In the data rows, 128 means zero.
Some points, each followed by its number:
[104 110 119 130 110 102  95  54 161 106 161] 0
[154  88 150 134 137 112 172 149 180 130 111] 1
[115 148 145 129 120 157 157 157 108 112 116] 2
[121 128 129 110 123 149 156 142 108 105 106] 3
[ 85 185 115 114  96 146 139 136  78 119 122] 4
[137 149 115 144 134 127 131 170 124 149 130] 5
[119 111 121 111 109  90 127  60 131 101 129] 6
[169  86 142 114 146  51 178 152 207 150 108] 7
[139 125 112 108 136 116 156 123 117 121 100] 8
[120 166 139 152 128 158 120 183 109 145 143] 9
[ 77 187 130 125  85 124 156 174 120 129 135] 10
[ 80 142 117 122 101 127  91  68 111 105 155] 11
[145  68 139 119 142  89 111  59 168 117 131] 12
[149 125 148 123 163 128 145 142 118 133 110] 13
[171  60 103 120 145 151  69  31 135 105 149] 14
[143 108 144 128 125 138 162 144 154 118 115] 15
[120 168 118 142 109 139 109 165 116 148 143] 16
[125 136 121 105 127 176 152 123  81 104 103] 17
[145 142 144 130 157  97 153 163 137 142 113] 18
[162  89 111 106 133  93 163 122 147 130  90] 19
[122 119 113 139 113 143  74  96 144 130 164] 20
[126  96 131 116 130  78 122  57 148 100 127] 21
[186  78 130 167 126 114 100 146 201 165 154] 22
[140 110  91 127 113 173  57  69  98 127 156] 23
[114 150 121 119 108 171 148 148  87 117 117] 24
[153  67 114 102 135  64 132  27 137  93 109] 25
[158 105 168 155 183 140 153 179 159 147 122] 26
[129 117 131 110 129 134 155 131 116 111 103] 27
[145  94 133 120 132 110 164 138 160 126 109] 28
[123 155 131 123 148 129 147 154  99 131 114] 29
[106 173 110 118 134 188 121 145  36 127 115] 30
[147  83 118 109 133  80 125  57 136 100 117] 31
[121 134  95 132  99 179  74 107  91 124 153] 32
[118 133 113 105  97 116 131 109 109 117 120] 33
[134  78 135 124 132 101 107  63 152 112 133] 34
[149  87 130 115 122  87 141  89 162 121 120] 35
[165  66 100 122 138 146  68  37 136 112 152] 36
[143 140 129 107 165 136 150 125  71 123  99] 37
[146  97 159 128 126  96 160 160 192 140 126] 38
[134 109 126 125 122 126 110  92 136 130 133] 39
[111 161 122 111 108 111 165 154 115 137 116] 40
[156 124 122 145 148 121 108 157 139 156 133] 41
[147 130 116 135 138 125 123 151 130 149 126] 42
[121 134 125 112 129 145 131 107  96 122 111] 43
[ 92 172 115 114  86 103 157 157 121 129 125] 44
[147  93 111  96 118 121 119  66 113  99 112] 45
[130 143 107 138 109 151 100 138 117 141 144] 46
[134 140 143 137 156 116 151 169 133 142 118] 47
[127 160 109 139 129 149 101 156 100 143 139] 48
[134  95 144 136 127 104 116  97 167 125 141] 49
[127 128 156 141 128  92 139 155 180 147 141] 50
[147 135 153 137 172 106 164 182 148 148 113] 51
[162  72 154 135 147  98 167 155 204 139 115] 52
[133 128 101 102 140 110 159 129 109 121  98] 53
[145 131 125 155 117 140  94 148 157 150 153] 54
[160 127 113 143 137 150  98 139 104 151 135] 55
[113 123 121 148 104 129  80 102 171 123 174] 56
[150 118 118 116 131 118 161 131 126 126 102] 57
[131 137 148 136 165 130 147 167 125 143 113] 58
[115 134 156 132 113 108 162 167 167 128 131] 59
[136 146 138 135 158  94 149 171 142 153 118] 60
[122 141 146 124 139 109 155 153 142 144 117] 61
[161  92 123 151 125 114  94 135 181 156 149] 62
[113 147 123 113 118 170 141 133  79 113 109] 63
[141 105 105 122 133 157  87  90 103 120 126] 64
[113 204 103 146  95 179  98 176  91 157 156] 65
[123 124 103  93 138 189 144 103  47  98  89] 66
[113 105  97 119 114 144  76  24 108  97 146] 67
[129 160 115 144 125 136 114 165 125 152 142] 68
[124 113 107 131 119 158  77  80 113 113 148] 69
[131 134  94 131 104 179  81 102  83 123 140] 70
[143 134 119 141 145 126 130 159 123 140 120] 71
[113 144 142 111 111 134 168 142 118 114 116] 72
[150 105 125 160 103 117  90 134 191 150 165] 73
[111 110 131 130 109 101 103  69 152 115 155] 74
[103 172 107 108 106 130 160 148  90 121 107] 75
[139 117 147 144 133  99 169 173 186 144 124] 76
[149 134 152 141 163 101 161 171 152 147 116] 77
[ 91 181 138 134 157 166 142 170  79 123 116] 78
[165 102 131 161 113 117 102 153 198 158 152] 79
[148 131 117 149 125 149  98 144 131 153 144] 80
[158  74 112 129 133 129  90  59 154 118 144] 81
[141  99 154 131 132  96 163 159 183 132 123] 82
[113 123 116 117 104 145  87  60  99 109 150] 83
[146  72 109 103 134  75 124  35 135  96 107] 84
[131 122 149 132 139 151 173 179 148 127 116] 85
[117 170 142 140 132 116 145 179 131 148 136] 86
[144  72 129 127 121 102  77  51 176 121 160] 87
[ 98 198 149 142 131 125 157 200 112 150 126] 88
[137 121 111 114 119 101 149 126 136 126 110] 89
[180  72 127 151 122 118  91 115 195 148 149] 90
[111 182 136 159 117 111 116 205 158 166 160] 91
[141 109 116 140 112 137  82 104 147 130 155] 92
[181  36 128 138 151 104  90  69 210 130 149] 93
[102 184 155 140 146  79 173 204 156 159 121] 94
[136 145 115 145 121 139 106 164 127 150 139] 95
[ 97 199 102 117 136 208 116 149  11 112 116] 96
[136 129 158 137 175 147 152 163 120 137 113] 97
[ 86 140 112 120  99 122  92  72 110 110 154] 98
[118 159 134 128 154 130 153 166  98 138 115] 99
[136 102  98 125 121 158  69  57 112 109 149] 100
[102 131  94 111 100 174  65  41  61  97 147] 101
[ 81 213 158 130 128 105 160 207 120 153 134] 102
[115 148 126 128 118 161 150 150 110 115 120] 103
[105 169  92  95 101 160 147 119  50 105 108] 104
[ 94 146 149 131 118 100 135 131 163 143 140] 105
[121 155  94 134 103 184  74 116  73 127 146] 106
[119 136 131 116 115 136 153 139 118 113 120] 107
[137 143 110 138 106 161  91 139 104 144 139] 108
[173  86 120 152 140 123  92 136 176 151 139] 109
[ 86 205 139 123 132 127 163 188 100 137 122] 110
[107 181 130 136 128 122 138 167 110 145 129] 111
[132 128 106 107 124 186 149 114  60 103  97] 112
[ 84 170 116 121  73 113 118  92 104  98 146] 113
[129  99 115 121 119 133  90  58 125 112 148] 114
[133 105 142 127 133 106 140 116 160 131 115] 115
[113  94 117 106 130 114  97  26 105  88 129] 116
[123 166 135 130 152 127 152 173 104 146 107] 117
[125 172 124 156 129 135 102 186 125 162 149] 118
[ 96 201 127 124 131 135 138 174  81 141 129] 119
[135 116 140 122 129 124 162 145 145 120 112] 120
[144  87 140 130 112  50 139 109 199 122 133] 121
[166 112 127 142 159 164 124 146 104 136 120] 122
[134 150 146 175 121  74 130 221 221 176 167] 123
[ 99 124 103  95 127 152 100  33  55  81 124] 124
[121 122 129 115 117 151 163 141 113 107 108] 125
[135  90 140 125 112  58 139 112 194 130 131] 126
[148 113  98  94 131 144 148  98  82 106  89] 127
[131 119 144 133 121 106 162 163 176 138 127] 128
[156 115 154 142 174  98 158 171 173 154 116] 129
[ 91 170  93  95 103 183 118  80  18  97 106] 130
[124 155 144 151 141 128 147 181 131 143 126] 131
[131 149 144 134 157 166 146 150  93 132 115] 132
[118 156 126 126 121 142 150 142 108 124 116] 133
[139 128 107 148 108 153  79 121 137 137 154] 134
[138 123 122 107 117 110 162 134 135 122 106] 135
[ 76 190 145 122  77 125 150 178 119 127 142] 136
[128 161 116 152 127 137 107 172 116 147 145] 137
[127 146 109 104 115 109 171 136 114 127 104] 138
[170  55 155 149 134  79 100 109 230 148 156] 139
[139 133 144 132 164 103 160 166 138 145 111] 140
[145  97 107 121 134 155  80  73 105 116 133] 141
[ 97 177 138 130 146 147 145 163  85 127 117] 142
[120 114 108  89 110 105 110  17  73  77 117] 143
[ 94 125  93 109 111 159  65  49  90  94 152] 144
[124 171 116 136 128 149 118 164  89 140 131] 145
[133 123 135 129 123 127 152 145 149 127 120] 146
[138 117 131 135 129 147 151 143 138 122 118] 147
[146 107 118 108 130 111 153 125 130 122 104] 148
[111 182 138 154 126 177 118 178  94 145 143] 149
[ 95 178 104 113  98 131 142 141 100 123 120] 150
[133 144 162 153 160 140 152 181 136 142 123] 151
[150 111 131 135 148 126 107 139 137 140 129] 152
[146 124 116 148 125 128 100 159 150 160 141] 153
[162  97 115 160 123 118  90 132 176 154 149] 154
[184  79 161 166 166  89 142 193 224 171 137] 155
[134 133 153 142 144 102 161 168 184 144 125] 156
[102 104 127 122 121  98 100  63 151 103 148] 157
[110 130 111 105 108 112 117  55  94  92 129] 158
[119  86 167 135 130  57 127  98 212 127 152] 159
[170  48 118 130 148 104  93  82 188 129 138] 160
[151 110 137 128 159 140 149 138 135 126 109] 161
[115 149 126 126 105  95 147 142 148 137 124] 162
[100 118 128 122 122 108  95  58 129 106 152] 163
[143  91 126 119 116  95 133  88 159 111 122] 164
[148  93 144 117 132 109 174 134 151 111 102] 165
[156  94 139 142 135 112 107 122 168 140 142] 166
[135 144 116 147 130 138 104 161 125 150 140] 167
[143 115 118 104 118 144 154 119 102 115 100] 168
[115 129 143 116 117 122 157 148 129 120 113] 169
[113 122 137 124 123 113 134 107 138 120 129] 170
[ 84 150 101 116  92 158  83  55  78 102 156] 171
[110  96 118 108 134 120 100  53 113 103 127] 172
[126 129 111 137 110 153  82 102 126 126 155] 173
[ 93 111 105  98 127 147  88  30  69  84 123] 174
[137 146 122 148 131 117 119 175 146 159 144] 175
[140  98 127 144 117 124  86  95 167 128 161] 176
[158 121 146 127 179 159 151 147 101 131 103] 177
[111 136 132 119 115 132 159 151 128 117 118] 178
[ 89 141 126 111 107 135  93  74  94 109 147] 179
[120 144 144 134 109 143 153 155 136 128 125] 180
[157 105 147 140 158 140 163 167 155 136 116] 181
[161 115 127 146 152 132 124 155 131 147 123] 182
[132 140 157 143 167 158 138 186 117 153 123] 183
[130 145 136 123 149 101 168 160 134 138 105] 184
[101 166 128 113 105 177 155 139  69 103 115] 185
[132 155 157 142 174 173 156 181  97 144 113] 186
[139 122 137 128 136 141 118 116 115 127 124] 187
[133 142 146 146 154 145 139 165 128 143 126] 188
[136 118 142 114 126 140 167 136 119 107 104] 189
[115 178 138 145 135 117 153 201 117 157 124] 190
[129 154 128 156 120 134 102 172 156 160 160] 191
[145 124 151 156 143 116 140 185 171 161 137] 192
[140 108 142 118 135 135 162 131 121 108 107] 193
[151 105 127 110 131 142 152 119 117 110 101] 194
[110 160 123 127 127 152 117 138 101 132 133] 195
[168  93 124 150 144 121 105 139 167 155 137] 196
[ 74 147 136 125  98 120  93  80 114 111 162] 197
[170  92 117 148 120 131  90 121 168 156 146] 198
[141 134 152 148 169 158 144 177 121 143 120] 199
[140 130 152 138 168 126 151 164 141 142 118] 200
[114 155 132 123 111 119 159 157 130 133 124] 201
[ 86 192 135 130 120 152 145 175  92 131 132] 202
[ 97 167  99 100 100 185 119  88  30 103 109] 203
[143 135 151 145 153 156 159 186 143 139 120] 204
[130 141 167 141 159  66 158 188 197 159 132] 205
[139 105 149 128 129 123 162 155 162 125 117] 206
[119 142 124 108 107 109 165 148 123 117 111] 207
[125 120 151 120 117 106 135 113 144 132 125] 208
[175 103 127 162 135 123  89 162 183 167 154] 209
[163  94 118 114 129 131 159 116 121 118  93] 210
[128 128 119 116 130  94 165 150 142 137 105] 211
[141 147 147 152 147 154 134 175 119 147 131] 212
[112 141 121 113 115 142 155 143 107 120 116] 213
[160  95 109 146 119 148  73  84 158 133 161] 214
[189  33 143 121 161  99 175 122 192 122  97] 215
[134  90 135 114 124  77 121  49 146  99 129] 216
[134 125 110 134 119 155  82 109 118 132 148] 217
[136 142 149 147 150 156 133 170 119 143 127] 218
[ 66 148 130 126 102 116 100  97 121 110 154] 219
[129  94 117 106 130 103 118  37 120  87 124] 220
[129 148 146 145 158 180 128 172  85 136 125] 221
[149  98 107 137 117 144  67  89 146 130 161] 222
[169 107 117 150 132 126 110 144 160 157 137] 223
[168  67 126 145 140 114  88  89 189 127 156] 224
[110 174 153 126 159 154 150 169  76 132 116] 225
[121 143 134 126 118 122 155 151 136 132 123] 226
[134  75 132 112 141  96 116  47 142 104 131] 227
[139 129 141 125 130 112 166 157 153 139 116] 228
[131 121 122 105 125 156 158 119  86 100  99] 229
[115 146 128 122 109 157 154 147 116 119 121] 230
[129 139 107 136 103 159  88 117 112 133 151] 231
[140  73 132 128 127  93  98  83 175 129 143] 232
[153  85 115 133 124 152  69  74 133 121 148] 233
[154 101 145 132 137 143 158 146 151 130 109] 234
[135 154 123 156 132 114 118 183 149 159 144] 235
[100 179 110 108  99 175 145 134  68 119 120] 236
[111 152 117 105 109 154 151 129  85 113 111] 237
[141 107 133 109 134 142 165 131 114 106 102] 238
[127 170 123 137 145 110 147 179 121 150 117] 239
[139 131 133 143 153 117 143 163 141 150 118] 240
[ 79 224 123 136 105 130 134 199  88 153 142] 241
[151  81 157 136 144  77 167 164 219 140 126] 242
[100 179 130 108 138 124 163 162  89 136 105] 243
[ 83 212 129 113 142 148 148 172  43 123 112] 244
[ 96 150 141 118 109 139 151 154 117 115 126] 245
[150 117  89 130 118 183  82  95  86 118 133] 246
[157  80 122 119 118  90 131  79 151 111 112] 247
[146 116 117 108 116  91 153 126 140 127 111] 248
[ 96 129 137 117 121 116 110  80 118 109 134] 249
[159  95 115 107 142 127 161 116 116 120  94] 250
[115 158 158 136 161 117 152 175 135 141 123] 251
[151  97 132 114 132 124 160 128 137 117 101] 252
[138  82 119 124 118 123  83  53 153 115 152] 253
[125 160 102 128 122 141 122 151  89 139 125] 254
[151  93 147 118 131 118 167 137 149 113 106] 255
[114 164 131 123 136 128 155 155 107 129 114] 256
[ 66 148 133 109 101 116  98  68  98  99 146] 257
[125  83 115  99 140 129 103  20  93  83 118] 258
[137  97  94 117 120 161  75  47 106 109 147] 259
[128 144 104 144 112 158 102 139 113 135 135] 260
[103 114 126 130 111 117  86  87 140 125 153] 261
[147 137 128 160 134 111 115 183 168 163 145] 262
[114 130 133 114 121 140 118  92 104 117 128] 263
[119 170  99 139 121 147 103 167  99 148 136] 264
[186  49 153 124 153  98 168 131 189 126  98] 265
[112 100 104 106 118 129  95  20  96  91 132] 266
[ 71 162 105 113  93 147  89  59  79  99 149] 267
[114 119 134 117 129 119 128 108 129 123 123] 268
[127 144 142 134 152 120 150 167 125 141 117] 269
[140 108 150 133 129  95 168 170 190 136 121] 270
[157 102 139 131 150 144 145 128 133 122 113] 271
[111 174 132 122 150 166 147 149  65 116 115] 272
[144 115 116 114 138  79 162 151 151 136 101] 273
[ 95 181 138 129 139 150 139 163  92 126 130] 274
[148 100 112 145 118 144  68  86 151 134 160] 275
[ 84 205 149 148 129 159 147 197 100 142 138] 276
[121 144 125 118 110 110 167 153 132 123 113] 277
[103 192 100 139 101 191  82 144  63 135 153] 278
[121 105 117 130 113 139  79  76 152 119 164] 279
[131 134 102 134  95 173  74  98  93 120 152] 280
[135 116 134 117 130 140 157 134 118 110 109] 281
[111 169 114 115 100 112 164 155 116 134 116] 282
[175 111 179 178 156 103 148 209 212 162 142] 283
[146 109 110 134 137 156  93  93 107 115 132] 284
[152  72 133 136 132 103  95  95 186 141 148] 285
[104  99 132 109 135 107 106  50 116  99 134] 286
[131  82 125 115 122  67 125  42 149  98 127] 287
[109 148 129 121 111 162 161 163 107 118 115] 288
[162  96 116 112 141 126 158 113 129 118  96] 289
[123 132 133 127 118 147 157 150 128 117 118] 290
[109 122 117 117 114 139  85  58 106 104 142] 291
[119 165 130 139 135 116 146 175 125 146 128] 292
New points follow, each followed by the numbers of its three nearest points above by angle, nearest first.
[165 116 107 148 123 148  82 131 131 151 146] 80 134 55
[132 116 134 122 138 124 123 115 125 127 127] 227 12 34
[119 158 108 112 111 127 166 137 105 124 105] 75 138 282
[121 153 157 139 165 108 154 180 135 146 123] 251 269 47
[123 154 114 154  99 161  86 162 120 156 158] 46 95 16
[131 141 113 112 123 122 157 136 122 124 108] 138 207 53
[140 134  90 132 107 187  79  98  80 128 137] 70 246 32
[125 140 142 125 138 183 165 172 104 123 114] 2 288 103
[151 127 113 115 158 131 146 130  95 120 100] 37 8 53
[147  82 130 141 133 101 101 101 184 134 150] 285 224 139
[ 81 150  97  92  99 139  98  26  42  73 128] 124 174 158
[153 101 121 116 142 116 157 120 136 123 101] 289 19 148
[140 115 134 121 129 127 153 141 141 129 114] 120 255 15
[115 138 119 110 114 151 149 133  99 118 109] 237 213 63
[ 80 213 131 131 120 128 136 194  91 142 136] 241 111 119
[167  99 165 149 192 130 154 174 153 148 106] 26 181 200
[107 159 136 124 133 149 112 142 101 129 135] 195 274 149
[133  80 131 130 123  90  87  87 181 130 148] 232 285 87
[110 137 158 134 117  99 141 129 169 134 141] 105 50 59
[152 125 125 154 144 116 115 169 157 160 141] 262 41 153
[141 140 122 152 115 147  95 151 125 155 148] 80 95 167
[154 109 168 164 158  95 144 196 199 160 136] 283 192 155
[119 162 129 126 127 135 157 154 113 130 119] 256 133 110
[136  73 106 116 127 128  74  32 151 111 150] 253 39 114
[125 160 124 163 124 133  96 186 150 168 160] 191 118 235
[ 96 197  98 140  98 194  78 147  54 139 149] 278 195 106
[164 113 133 150 151  96 135 165 179 160 131] 155 283 129
[156 119 152 124 184 125 158 148 118 132 102] 13 161 177
[150 114 110 104 161 135 156 103  91 118  86] 127 250 37
[123 158 135 123 147 110 166 160 118 132 108] 184 256 117
[126 101  99 105 123 143  91  31  89  93 133] 266 67 258
[134 143 137 120 151 144 160 139  93 120 104] 37 132 29
[131 137 125 117 120 177 154 128  87 102 110] 17 112 63
[114 168 134 154 109 113 125 183 169 154 159] 91 123 191
[ 98 172 135 131  93 102 168 178 145 143 124] 201 226 10
[ 89 207 101 144  73 198  66 144  67 145 165] 278 65 195
[137 111 135 118 129 131 159 131 129 112 107] 193 189 238
[169 106 125 143 155 107 126 155 169 151 124] 155 196 223
[129 124 123 109 108 116 134 101 113 118 114] 33 143 158
[176  78 153 131 158 108 166 143 167 133 107] 265 215 1
[104 125 124 129 104 130  89  73 135 118 159] 261 279 163
[139 108  95  95 115 137 129  88  82 104 100] 127 45 168
[138 102 146 145 128 100 110 132 183 149 147] 139 166 62
[ 96 184 140 127 137 122 144 173 100 137 118] 110 111 119
[153 131 160 166 146 112 147 211 179 160 140] 192 283 262
[133 119 142 129 134 130 121 115 119 123 124] 187 258 116
[119 157 163 153 145 130 141 198 146 158 137] 131 151 86
[111 126 104 109 128 162 107  75  63 105 116] 124 174 130
[113 134 123 115 137 146 128 111  98 125 113] 43 66 130
[124 127 146 127 119 138 163 149 130 118 116] 290 169 178
[ 86 135 137 116 116 107 108  53 120  89 149] 249 163 257
[111 161 160 146 146 127 152 198 149 152 132] 131 251 86
[ 96 164 121 115  98 122 153 146 118 130 121] 44 282 10
[144  99 112 129 134 140  83  93 129 126 138] 233 36 14
[101 181 101 102 139 157 149 124  47 116  93] 104 237 96
[152 118  95 137 117 170  81 103 104 132 140] 246 23 217
[137 151 118 146 135 122 129 174 133 156 133] 5 235 175
[138 136 141 134 164 108 158 163 136 137 112] 140 51 18
[110 176 135 154 111 118 112 196 144 163 156] 91 118 235
[180  90 136 153 169  70 135 173 207 167 131] 155 129 242
[134 135 130 120 131  82 171 156 152 142 106] 211 273 228
[134  70 123 109 143  96 103  24 134 100 129] 227 220 34
[ 97 196 112 116 136 156 131 159  52 131 115] 244 96 30
[121 101 124 136 109 127  71  76 162 120 166] 279 176 261
[120 137 129 125 131 145 128 114 104 124 118] 43 130 203
[144 140 152 160 144 105 132 202 177 165 142] 192 262 123
[113 148 113 114 120 175 142 133  79 109 110] 63 185 24
[152  91 132 122 130 112 167 141 161 123 109] 28 165 1
[120 173 126 145 115 142 113 169 117 145 146] 16 137 68
[ 97 146 115 111 103 112 113  75  88 101 129] 158 257 267
[122 152 155 146 157 136 150 179 132 144 125] 151 131 188
[139 103 108 110 121 122 124  82 108 108 107] 45 258 143
[124 164 155 143 141  96 163 194 153 156 118] 94 61 60
[152 118  87 127 119 184  80  90  81 120 132] 246 70 64
[127 147 134 121 157 137 151 148  93 121 108] 29 99 225
[123 151 110 110 113 110 166 143 117 122 105] 138 207 277
[153 115 139 146 140 105 117 153 172 149 138] 155 283 209
[ 78 212 155 129 138  99 160 204 124 154 129] 102 88 86
[118 153 115 119 109  89 165 159 148 137 115] 162 277 211
[127 165 114 144 124 156  93 156  96 154 146] 48 264 65
[151 130 112 149 118 147 106 145 134 148 144] 80 54 153
[117 152 116 114 123 108 161 151 121 134 109] 40 282 277
[130  91 132 115 143 114 117  78 131 118 123] 227 34 84
[131 103 120 105 140 137 125  81 101 111 109] 258 45 174
[180  91 140 159 165  80 135 173 199 166 129] 155 129 283
[ 98 181 121 118  80  94 157 166 130 136 128] 44 282 10
[ 98 154 138 122 109 135 128 130 108 134 130] 4 136 202
[148 133 136 143 140 124 146 164 141 146 126] 240 192 77
[ 96 185 127 120 122 145 129 150  76 127 120] 244 119 4
[148 121 116 145 126 133 103 145 145 150 142] 153 54 209
[ 93 181 113 115  81 100 151 161 121 130 128] 44 282 10
[130 149 136 173  97 124  95 177 181 163 173] 191 54 262
[169 115 128 155 163  93 135 173 180 165 126] 155 129 283
[101 183 128 154 123 181 116 192  90 146 142] 149 9 145
[141 138 157 152 148 181 162 194 124 132 120] 204 218 199
[145 128 132 118 173 116 153 136 112 131 101] 13 177 37
[163 108 164 147 186 140 155 169 148 147 110] 26 200 181
[110 103 152 123 132  91 129  92 165 122 136] 159 170 49
[145 119 114 114 127 122 159 127 122 124 106] 57 8 148
[124 129 143 116 110 126 165 150 130 118 116] 169 178 72
[150  88 119 116 122  75 158 127 175 133 109] 7 28 19
[123 153  92 131 110 186  60 111  66 133 150] 106 70 32
[144 116 119 152 113 137  88 146 156 156 157] 54 153 73
[105 179 116 118 140 143 128 152  63 130 114] 244 272 96
[130 142 137 136 138  84 144 186 164 157 126] 205 60 123
[119 155 124 111 120 108 161 147 121 133 109] 40 282 277
[107 127 129 142 100 131  73 102 158 129 184] 56 20 261
[134 155 146 176 127  82 128 216 210 178 159] 123 262 192
[111 137 158 135 114  95 168 181 179 134 131] 59 128 156
[128 151 106 141 109 154  94 150 117 149 143] 46 260 108
[109 149 148 133 103 148 164 167 142 122 130] 180 290 226
[144 117 138 129 126 150 157 145 129 122 113] 147 234 15
[ 77 147 135 104 103 139 101  58  74  94 142] 179 267 257
[135 136 135 123 169 126 148 146 107 131 105] 13 177 58
[158 120 135 151 154 133 126 165 135 152 128] 182 41 26
[117 169 160 148 143 129 158 188 137 146 131] 131 86 251
[116 150 119 112 111  97 172 160 133 134 110] 277 207 40
[115 110 146 126 123 102 125 104 154 121 138] 159 49 170
[115 173 142 150 105 114 125 188 157 162 153] 91 235 191
[171 112 133 154 157  89 142 178 183 156 128] 155 129 283
[136  91 118 143 119 122  74  90 174 128 164] 176 92 275
[ 97 152 140 114 101 136 157 163 114 120 120] 245 178 10
[140 111 142 132 131 127 160 154 157 127 118] 206 146 1
[ 93 167 115 116 111 172 135 142  76 121 120] 236 185 24
[138 143 113 139 133 116 133 160 132 147 126] 5 175 235
[127 144 141 132 161 170 143 153  83 130 107] 132 221 186
[182  75 104 103 153  86 173 113 155 120  80] 19 148 289
[120 157 154 139 167 168 147 181  98 142 120] 186 221 183
[157 105 103 106 145 161 144  99  84 107  87] 127 168 66
[ 87 174 123 114  87 148 151 155  89 115 123] 4 150 75
[123 123 108 130 119 167  75  81 111 112 158] 69 23 100
[133  78 110 121 133 123  82  44 145 111 147] 253 114 81
[158 110 173 138 197  53 169 187 200 154 114] 129 77 205
[ 79 151 135 124  97 110 115  98 123 115 144] 219 197 257
[113 107 123 104 130 116 104  34 100  92 130] 116 266 172
[103 153 140 125 105 135 153 162 129 120 128] 245 136 10
[125 131 135 121 132 142 136 114 106 121 119] 43 66 17
[162  82 141 165 125  84 102 166 231 173 157] 79 22 62
[149 136 102 153 117 167  85 140 126 150 149] 80 46 134
[122 112 133 114 136 127 129  98 114 116 118] 258 172 116
[158 109 134 150 145  78 142 164 195 161 132] 155 242 76
[130 134 153 137 181 150 150 164 117 136 108] 97 58 199
[147 128 117 151 125 139 104 144 127 147 142] 80 167 153
[130 148 127 157 106 138  98 167 152 163 154] 191 54 95
[111 116 120 116 111 134  88  63 105 105 139] 291 83 67
[113 126  79 114 111 199  60  58  53 102 144] 101 70 144
[133 160 122 139 148 123 141 167 114 140 118] 239 117 292
[133 151 126 137 139 133 128 166 118 146 129] 5 190 118
[103 175 134 121 152 169 141 149  69 121 114] 272 78 142
[140  99 143 141 117 105 109 130 182 144 151] 139 73 166
[143 154 138 151 138 139 122 173 123 148 140] 212 118 9
[166  97 145 143 185 109 152 155 161 145 108] 129 26 181
[111 121 121 146 101 127  74 109 170 129 182] 56 20 176
[110 145 126 119 121 137 153 154 127 130 116] 178 288 201
[148  69 149 128 147  84 137  98 188 130 130] 115 49 139
[127 160 139 148 143 179 119 179  90 145 127] 221 149 9
[112 122 140 130 119 109 109 100 146 126 144] 74 0 261
[107 167 153 135 159 116 153 182 126 146 120] 251 269 190
[182  60 143 106 149 118 183 117 136  99  78] 252 289 210
[113 180 130 159 114 127 108 205 146 164 160] 91 118 191
[115 136 135 128  90  95 131 124 155 128 137] 162 105 126
[117 139 137 126 118 138 151 158 135 126 125] 180 178 226
[110 191 153 140 161 169 154 184  68 130 117] 225 78 142
[121 111 115 104 102  81 124  56 127 101 128] 6 287 216
[114 173 103 140 105 183  78 143  83 145 152] 278 260 108
[111 148  92 132 103 182  66 112  73 131 150] 106 32 70
[108 151 144 131 103 142 156 167 130 132 128] 180 201 245
[156  89 102 100 113 117 134  67 112 105 107] 45 84 25
[144 121 107 140 111 155  97 129 127 141 143] 134 217 80
[174  51 128 139 141 100  96  75 204 125 151] 93 224 160
[127 104 156 124 128  83 133 110 171 127 131] 159 126 121
[ 80 209 135 123 131 140 140 186  70 139 129] 119 202 274
[162  79 143 137 141 102 171 153 211 140 115] 52 1 242
[180  80 150 132 202 112 159 146 151 137  91] 161 271 265
[134 135 146 145 146 164 150 177 133 133 119] 204 199 218
[171  57 117 143 134 113  78  80 200 134 160] 224 93 285
[107 160 149 131 141  82 167 179 160 147 127] 94 61 205
[128 128 132 123 120 143 158 147 135 122 120] 290 85 178
[ 95 120 133 121 109 108  95  58 129 104 156] 163 249 157
[145 107 137 121 134 141 160 138 131 117 103] 193 238 281
[117 156 165 151 147 128 149 191 140 154 128] 131 151 251
[ 90 135 134 127 108 112 123 104 135 117 144] 219 197 257
[130 116 127 127 127 132 106  99 125 121 133] 114 100 67
[128 151 130 120 155 127 148 146  88 124 106] 29 37 99
[158  90 147 134 138  99 162 149 187 141 117] 52 242 1
[127 120  77  88 108 152 114  52  44  92 103] 124 174 143
[127 122 110 134 119 153  85 111 118 129 141] 217 173 23
[ 97 183 134 124 127 117 161 174 108 139 114] 110 256 88
[ 98 148 140 124 118 123 124 119 127 126 134] 219 197 257
[121 123  80  90 114 151 114  49  44  82  92] 124 174 43
[137 110 138 114 130 130 160 134 125 115 109] 193 189 238
[147  95 127 117 123  75 155 132 175 134 111] 7 126 121
[128 145 122 110 138 112 159 139 111 132 103] 138 53 243
[ 97 187 128 114 138 144 157 153  66 120 106] 244 142 272
[144 125 137 153 113 101 121 169 190 163 150] 123 262 79
[125 118 111 132 108 156  70  92 121 124 163] 173 217 69
[121 162 155 165 124 102 130 205 184 163 159] 123 91 235
[132  88 133 130 133 106 106  90 154 126 139] 232 87 12
[165  78 124 113 142 132 158 111 137 116  98] 289 210 252
[120  83 119 100 137 130 104  22  84  80 118] 258 116 172
[137 118 149 108 127 139 161 137 120 110 111] 189 281 193
[102 111 125 114 114 107 125  81 128 111 125] 6 268 286
[143 126 146 163 108  98 123 174 203 162 156] 123 50 79
[136 144 136 124 150 101 177 158 137 137 105] 184 140 18
[133 125 148 134 124 144 165 158 138 123 113] 85 290 147
[106 174  98  93  91 166 138 109  50 108 105] 104 203 130
[125 144 151 145 159 152 143 169 110 137 120] 186 183 199
[123 133 137 123 119 150 155 154 119 120 121] 290 288 2
